(in the rows, 128 means zero)
The rows of D fall into a few groups, which share some directions, and each row is roughly a mix of its group's hidden directions.
D:
[[149 105 122 186 126 145 102 144 142 136  88 101]
 [116  96  84 142 139 120  95 110 160 115 139 172]
 [144 112 162 178 144 135  85 154 148 122 101 116]
 [122 156  83 112 110 116 159 142 141 172 101 103]
 [130 141 104 101 113 140 135  84  83 162 162 136]
 [ 95 122 105 109  94 119 149  95 111 124 185 126]
 [135 164 105  89 135 134 156 113 109 178 118 101]
 [118 150  87  84 109 121 171 109 102 144 149 129]
 [104 158 105 108 150 107 152 144 149 165  93  96]
 [125 107 157  90 157  74 116 147 147 157 125 130]
 [ 89 111 101 140 129 106 112 103 107 109 162 176]
 [166 104 141 140 125 104 138 179 124 129  91  94]
 [121 151 153 116 100 130 167 125  71 135 146  97]
 [112 131 163 149 158 137  87 114 112  92 171 136]
 [111 114 148 118 162  85 144 164 139 102 126  85]
 [ 90 120  91 135 110 111 127 102 102 115 166 169]
 [ 92 115 127 116 112 118 134  89  97 118 188 135]
 [ 68 151 107 141 138 108 113 110 127 155 121 169]
 [153 123 133 127 121 106 152 177 136 144  85  85]
 [126  99 163 171 134 122  99 154 168 122  98 116]
 [113 131 174 142 145 110 117 160 123  73 156 117]
 [ 89  98 120 131 152  96 147 134 133  71 147 119]
 [157 116 168 165 139 142  81 148 149 140 101 125]
 [164 118 112 153 123 137 137 163 148 134  81  84]
 [170 146 126 135 137 145 125 162 157 143  69 125]
 [147 170 128 132  99 141 123 143 131 190 100 112]
 [133 138  76 128 104 134 141 118 126 172 130  78]
 [131 166 118 117 129 129 134 143 147 180 109  74]
 [151  95 170 149 136 147  93 117 120  90 151 152]
 [107 145 154 113 112 127 148 102  65 129 164 136]
 [158 135 116 133 139 135 121 164 183 137  79 118]
 [104 119 151 143 154 119 104 122 111  74 167 156]
 [120 112 156 118 170  86 132 164 136 108 127  87]
 [ 89 141 103  99 107 134 170  94 119 111 152 156]
 [134 126 153  75 161  96 157 156 150 116 117 113]
 [154 170 136 120 101 145 121 139 133 190 104 121]
 [163 144 116 131 117 148 133 158 175 147  87  99]
 [ 96 119 129 124 132 118 114  91  93 116 170 175]
 [147 140 132 146 162 122 112 163 129 123  71 166]
 [148 153 141 147 106 135 114 157 146 181  90 104]
 [112 148 172 153 168 151  86 122 142 109 144 114]
 [114 108 180 153 131 119 102 147 151  85 134 155]
 [150 132 164 147 163 118 110 173 130 116 108  86]
 [143 119 151 183 127 138  88 156 153 134  95 117]
 [ 91 103 107 138 141 107 101 102 126 108 162 175]
 [121 160 146 107 136 168 113  83 147 168 146 111]
 [115 102 162 160 127 117 101 148 152  80 134 159]
 [113  87 124 121 154 121 134 104 119  70 159 149]
 [133 110 146 173 146 132 115 159 159 113  80 104]
 [ 95 125  86 127  96 112 144 105  96 119 166 154]
 [165 143 161 118 134 141 150 159 132 140  90  81]
 [155 162 136 107 105 151 147 136 133 159 131  71]
 [135 123 117  71 167  99 170 143 134 114 112 121]
 [142 125 177 139 170 144  78 118 127 123 152 111]
 [126 157  98 111 115 129 145 124 131 184 124  78]
 [156 150 140 109 120 139 129 137 144 180 120  72]
 [151 164 137 102 100 148 148 136 135 156 141  73]
 [136 155  86 110  98 154 141  94  99 146 147 158]
 [111  97 162 150 172 103 109 147 139  88 128 111]
 [135  78 111 154 116 124 102 110 109  99 158 165]
 [172 136 111 109 111 158 143 108  97 161 137  88]
 [113 154 123  76 129 124 149  95  96 142 162 153]
 [127 152  76 113 103 123 155 134 140 176 101 112]
 [104 142  94  83 124 113 173 110 105 115 159 132]
 [103  88 130 129 162 111 131 112 119  70 156 138]
 [112 154  94  82 112 126 171 104 105 132 154 139]
 [121 149 115  77 154  97 160 134  98 123 156 104]
 [ 86 150 102 110 100 120 127 104 141 132 174 163]
 [150 165 123 101 103 146 150 132 131 163 137  75]
 [144 107 123 152  82 144 119 121 105  91 160 166]
 [107 106 105  97 143 114 154  99 108  88 167 145]
 [116 108 152 134 134 131 111 105 105  81 172 168]
 [163 163 140 138 105 148 113 152 139 178  96 115]
 [152  73 122 179 113 128  92 138 136 112 128 124]
 [112 103 118 142 126 126 120 108 107  82 152 187]
 [137 103 174 165 151 128  91 151 156 113 106 120]
 [126 151 100  94 121 139 144  87  86 163 151 134]
 [163 134 144 135 100 163 143 129 124 151 118  67]
 [118 182 145 110 155 142 152 138 135 152  82 111]
 [151 133 106 149 139 130 113 165 177 133  77 129]
 [128 119  69 144  84 134 139 131 163 136 134  98]
 [ 69 140 129 148 140 107 111 126 141 117 123 183]
 [115 176 118 120 126 150 133 118 150 179 115  87]
 [138 145 104  74 158 121 171 120 111 151 109 107]
 [ 96 102 145 119 134 108 136  98  83 108 176 126]
 [146  85  88 118 102 106 144 123 103 117 130 175]
 [189 108 125 117 122 148 139 132 116 143 122  74]
 [103 109 151 117 147 114 123  94  81 110 167 157]
 [113 170 112 121 143 121 139 146 150 170 100  81]
 [118  85 125 125 156 118 134 115 122  63 155 142]
 [124 138 175 117 158 130 113 110  81 124 133 173]
 [148  75 130 178 126 129  93 136 130  99 121 146]
 [117  92  89 143 147 113  96 124 179 112 131 152]
 [153 136  92 152  98 148 129 150 167 146  98  96]
 [153 170 121 112  95 151 131 124 121 188 113 129]
 [116  83 130 157 147  99 104 146 147  91 115 163]
 [133 156  87  92 139 139 163 103  98 162 118 113]
 [119 105  87 128 102  96 158 143 110  96 125 170]
 [141 148  93 103  94 159 146  93 110 137 146 165]
 [114  89 117 128 154 122 132 107 115  67 159 147]
 [101 100  97 131 100 108 153 122 132 115 165  80]
 [ 97 105 110 123  99 115 149 107 124 120 181  88]
 [102 111  98 109 117 133 153  87 119  96 160 166]
 [123 159  94 149  98 153 129 115 126 176 125  87]
 [145 133 167 160 139 127  94 163 148 153  95 101]
 [121 112 147 132 135 147 100  88 110  99 173 168]
 [123  89 149 155 137  99 104 162 164  92 120 143]
 [156  98 116 124  82 132 120 116 118 129 185 102]
 [120 143 192  84 143 130 137 114 128 133 158 105]
 [163  93 142 155 130 103 125 178 114 105 101 114]
 [124 149  90 119  86 158 144  91 114 147 138 164]
 [139  83 126 140 129  91 134 156 102  81 126 157]
 [150 138 166 150 140 124  99 166 144 158  95  96]
 [ 71 171 160 135 117 127 124 131 149 110 144 158]
 [172 164 143 116 109 159 113 130 126 180 110 134]
 [130  87 128 146 121 120 123 124 106  76 140 180]
 [118 116 153 144 156 134  88 106 108  92 170 154]
 [124 103 164 161 144 116 110 163 164  91 103 131]
 [110 121  95 106 100 143 150  80 119 124 152 170]
 [ 80 128 137 153 148 100 109 145 156 109 108 171]
 [148  82 142 141 116 126 115 123 102  83 152 170]
 [118 108 143 187  98 138  82 126 136 116 145 146]
 [141 104 169 159 149 117 102 159 122  77 133 128]
 [109 147  92  91 138 105 170 127  96 111 157 111]
 [144  99 187 147 152 133 100 134 119  87 142 130]
 [132 155 111 119 126 127 146 147 152 176  89  84]
 [149 132 106 141  85 163 128 121 161 154 131  81]
 [157 123 152 155 109 163  88 117 145 162 104 153]
 [149 148 135 120 125 122 138 157 137 171 104  66]
 [111 142 170 145 170 143  84 117 131 103 160 123]
 [113 112 150 128 130 134 114  99 105  86 175 168]
 [118 109 156 152 146 110 116 166 166  85 103 144]
 [133  91 126 145 114 128 120 119 109  79 147 182]
 [132 113 162 149 158 100 107 171 147 126 107  88]
 [189  96 143 116 125 136 140 154 136 104 127  88]
 [141 147  83 110  94 137 147 120 137 184 112 113]
 [144 117  79 144 100 132 142 150 169 134 109  87]
 [ 96 120 134 125 128 118 123  92  79 116 170 165]
 [129  92 102 134 105  99 147 141 102  88 131 173]]

Here is one row of each group, with its name. Which group are the others in?
[136 175 129 103 108 145 150 132 134 168 131  78] => (99)
[113 136 187  86 143 128 132 103 118 129 167 120] => (135)
[124 100 142 139 125 131 112 109 104  80 166 174] => (37)
[137 105 166 169 149 123  95 160 155 113 103 109] => (18)

[139 117 157 162 146 131 118 163 162 118  82  98] => (99)
[125 103 160 113 151 113 128 130 123  74 141 178] => (99)
[ 96 143 106 158  74 150 137 118 159 131 114 157] => (18)
[117 140 200  98 157 128 122 114 115 129 151 124] => (135)
[141 161 139 148 103 135 114 157 147 180  92 108] => (18)
[121 152  69 113 100 120 156 129 134 171 111 121] => (37)
[159 118 176 129 171 139 107 144 152 130  95 106] => (135)
[ 87 162  92 117 116 150 140  83 131 151 140 149] => (37)
[147  99  79 134  88 120 156 134 117 135  95 157] => (37)
[136 117 166  83 156  86 134 159 155 136 120 117] => (99)
[124  79 140 164 115 115  97 135 141  86 152 151] => (99)
